Look-ups in named tables: a row name and a column name give one cell, copied from the table.

Vusasit
|  | Gedo | Vuso | Nim | Ligo | Sobesa | Baz |
|---|---|---|---|---|---|---|
| Zuteso | 42 | 42 | 43 | 45 | 45 | 43 |
| Tibapo | 48 | 45 | 45 | 43 | 43 | 46 |
| Rov | 42 | 42 | 39 | 47 | 40 | 44 |
| Zitorul | 45 | 41 | 38 | 51 | 30 | 34 |
| Sedisob | 49 | 44 | 39 | 46 | 34 | 39 |
| Tevop | 32 | 45 | 54 | 38 | 55 | 63 |
| Bamod | 37 | 43 | 48 | 45 | 49 | 42 |
| Dos | 41 | 42 | 42 | 45 | 44 | 43 |
| Dosi | 45 | 40 | 31 | 48 | 39 | 58 |
| Mitodi | 45 | 45 | 46 | 43 | 46 | 45 |
| Lav | 9 | 46 | 45 | 34 | 62 | 92 |
| Ror | 46 | 44 | 45 | 43 | 45 | 45 |
| Bepi | 43 | 44 | 42 | 44 | 48 | 41 |
| Dum | 40 | 42 | 44 | 45 | 47 | 41 |

Bepi, Vuso => 44
Dosi, Sobesa => 39
Zitorul, Nim => 38
Ror, Vuso => 44
Zitorul, Baz => 34
Mitodi, Sobesa => 46
Tibapo, Gedo => 48
Zuteso, Gedo => 42
Dosi, Ligo => 48
Dum, Nim => 44

Nol
         Raso  Turatup  Rakavap  Pekados  Bupu
Ralufis  25.9     29.6     29.9     30.6  77.1
Rurenup  37.6     26.7     25.4     36.8  23.5
Tiv      20.5     31.2     37.9     15.7  34.8

Bupu of Rurenup is 23.5
Rakavap of Rurenup is 25.4
Pekados of Ralufis is 30.6
Pekados of Tiv is 15.7
Rakavap of Ralufis is 29.9
Bupu of Tiv is 34.8
Turatup of Rurenup is 26.7
Raso of Ralufis is 25.9
Pekados of Rurenup is 36.8
Raso of Rurenup is 37.6
Rakavap of Tiv is 37.9
Turatup of Tiv is 31.2
Turatup of Ralufis is 29.6
Raso of Tiv is 20.5
Bupu of Ralufis is 77.1

Laz =
           Fodu     Zod   Pegiv     Val  Vorebus
Gazulad   5.662  -2.110   4.073   0.737    7.435
Benupe    1.915   4.455   0.633  -5.330   -1.227
Puda      2.473  -0.787   2.383   2.320    3.323
Bupasu    3.223   1.989   1.971  -1.489    2.671
Pap       4.610  -2.944   3.852  -5.167    2.557
Peloled   1.353   2.835   1.192   1.307    1.531
Lupamar   3.666  -1.965   3.186   0.135    4.002
Vukud     1.387  -3.096   2.710   2.921    1.762
Sirovo    2.858   7.901   0.129  -1.210    2.635
Papib     1.472  -5.104   3.142  -8.592   -4.355
Bevibe    1.786  -7.948   4.209   2.726    2.137
Taso     -0.241   4.973  -0.233   3.849   -0.138
Gal       0.107   1.696   0.680  -2.625   -3.007
Reki      1.707   3.341   1.212   2.829    2.676

Sirovo, Pegiv => 0.129
Lupamar, Vorebus => 4.002
Benupe, Vorebus => -1.227
Gazulad, Fodu => 5.662
Taso, Fodu => -0.241
Gazulad, Val => 0.737
Papib, Pegiv => 3.142
Puda, Fodu => 2.473
Peloled, Pegiv => 1.192
Puda, Vorebus => 3.323
Lupamar, Val => 0.135
Peloled, Vorebus => 1.531
Sirovo, Val => -1.210
Taso, Val => 3.849
Gal, Pegiv => 0.680
Taso, Zod => 4.973
Which row has the largest Pegiv? Bevibe

Tipibi:
cols = Nen, Volase, Tor
Dogune: [-13.0, -33.2, 36.6]
Bine: [-6.0, 73.9, -4.3]
Guler: [-65.4, -39.6, -6.8]

What is the Nen of Bine in Tipibi?
-6.0
What is the Volase of Dogune in Tipibi?
-33.2
What is the Volase of Guler in Tipibi?
-39.6
What is the Tor of Dogune in Tipibi?
36.6
What is the Tor of Guler in Tipibi?
-6.8
What is the Tor of Bine in Tipibi?
-4.3
What is the Volase of Bine in Tipibi?
73.9
What is the Nen of Dogune in Tipibi?
-13.0
What is the Nen of Guler in Tipibi?
-65.4

Vana
          Non  Kufure  Vuzus  Rapa  Lazub   Gul  Gepodet   Kan  Nepi  Kimir
Tib      0.48    0.70   0.41  0.60   0.49  0.63     0.59  0.54  0.52   0.66
Zud      0.80    0.22   1.00  0.32   0.85  0.44     0.51  0.90  0.02   0.29
Rosisul  0.79    0.21   0.98  0.26   0.78  0.44     0.62  0.76  0.01   0.28
Torovo   0.56    0.63   0.51  0.47   0.46  0.45     0.68  0.42  0.71   0.62
Nute     0.78    0.26   0.94  0.28   0.79  0.42     0.58  0.83  0.02   0.31
Vulu     0.64    0.44   0.76  0.50   0.76  0.59     0.46  0.83  0.27   0.44
Mib      0.77    0.27   0.92  0.28   0.76  0.41     0.60  0.78  0.08   0.33
Malot    0.67    0.37   0.76  0.37   0.61  0.47     0.69  0.51  0.38   0.42
Tuta     0.51    0.62   0.47  0.50   0.45  0.57     0.70  0.41  0.53   0.61
Bil      0.55    0.60   0.52  0.43   0.44  0.46     0.75  0.34  0.65   0.59
Rudepas  0.66    0.44   0.77  0.62   0.82  0.63     0.32  0.96  0.38   0.45
Fedemed  0.44    0.72   0.41  0.72   0.56  0.73     0.46  0.64  0.62   0.66
Vudu     0.51    0.66   0.46  0.63   0.52  0.61     0.55  0.57  0.60   0.64
Tosope   0.47    0.71   0.40  0.38   0.37  0.47     0.82  0.30  0.52   0.66

Tosope, Kufure -> 0.71
Vudu, Kufure -> 0.66
Nute, Non -> 0.78
Rudepas, Kan -> 0.96
Torovo, Nepi -> 0.71
Vulu, Rapa -> 0.50
Mib, Nepi -> 0.08
Rudepas, Gepodet -> 0.32
Torovo, Lazub -> 0.46
Fedemed, Gepodet -> 0.46
Rudepas, Kufure -> 0.44
Zud, Lazub -> 0.85
Tuta, Non -> 0.51
Malot, Kan -> 0.51
Which row has the largest Rapa? Fedemed

